First come named moves, each a turn or a mirror, each shown by rows before and after it. For each pair of rows after them, which moves, in which order, take the first row to the second? The first pair is done for you.
K_385 (before => after):
[ 16   6  -3   1 -16   0   0   7  12] => [15 -1 -1  5 -7 -7 -6  8 15]
[  3 -14  18  18  15 -22 -17  -6   5] => [  8  21  16  -9 -22  12  13  -9  -6]
[ -2  35  -4   3  -6  17  13   1 -12] => [ -5   6  -7  27  27 -13 -15   4   0]
K_33 (before => after):
[-1  7 -9  8 23 -5  8  4 -2] => [ 0 19 -7  2 17  1 12  2 -3]
[ -5 -16  -4  24  13   9  12  -6   6] => [ -8  10   0  11  -2  23  23 -12   2]
[-23  56 -10 -15  20  11  18 -33  -2] => [-20 -13 -22  21  60 -20 -11 -18   9]
K_164 (before => after):
[ -1   2  -9   1  -7   4   8  -4 -10] => [  1   4   0   2 -15  -4  -5  -2  -6]
[ -4   2  -2  18  35 -21 -14 -11  15] => [ -4   4 -11  15  39 -13  -1 -11  11]
[-10  18 -14   0  11  15  26  -6   3] => [ -6   5  20   4 -12 -21 -22   4  14]
K_204 (before => after):
[ -8  14  19  -2  19 -28 -37   0  17] => [ -5  39  -6 -26   8  24  21  -6  -2]
[ -5 -14  -7  -6 -19   4  -2  15  -3] => [ -4 -16  -7  -7 -19   3  -4  14  -1]
[ 10 -27 -13   5  -1   4   6   8   3] => [  8 -27 -16   1  -4   6   7   9   3]
[ 12 -10  12  -5 -14  11 -13   9  -1] => [ 12  -7   8  -8 -15  18  -5   7  -5]
K_901 (before => after):
[ -6   3   5  10  28 -23  -8 -12   3] => [-10  23   1  -3  23  -9   9 -18  -1]
[-10  10   8 -17 -22  24  29  -2  -4] => [ -4 -17  25  -8 -37   0  -4   9   2]
[ -7 -32 -16  36  27   6   0   4   0] => [-11  10 -18  14  12  35  32  -7 -12]
Then:
Each pair is 2 to 3 moves apart.
[  8   9  -5 -20 -31  43  37  14  -3] => [ -8   9 -32   2  40  27  41   0   4] | K_385, K_901, K_33
[-10  18  19  -2   7 -26 -35  -7  11] => [-14  15 -17   1  43  -5   1 -15   6] | K_901, K_204, K_385
[-13  40  37 -19 -15 -10 -31  -1  21] => [ -3  11  41 -14 -34 -10 -40  14  18] | K_385, K_204, K_901
[  0  -8   5  15  13 -37 -34   3   2] => [ -3 -11 -27  14  45  -9   5  -1  -6] | K_901, K_385, K_33
[ 28 -40  -3 -10 -35  13  -1  27   4] => [ 28 -27  -6 -17 -37  27  14  23   0] | K_385, K_204, K_33
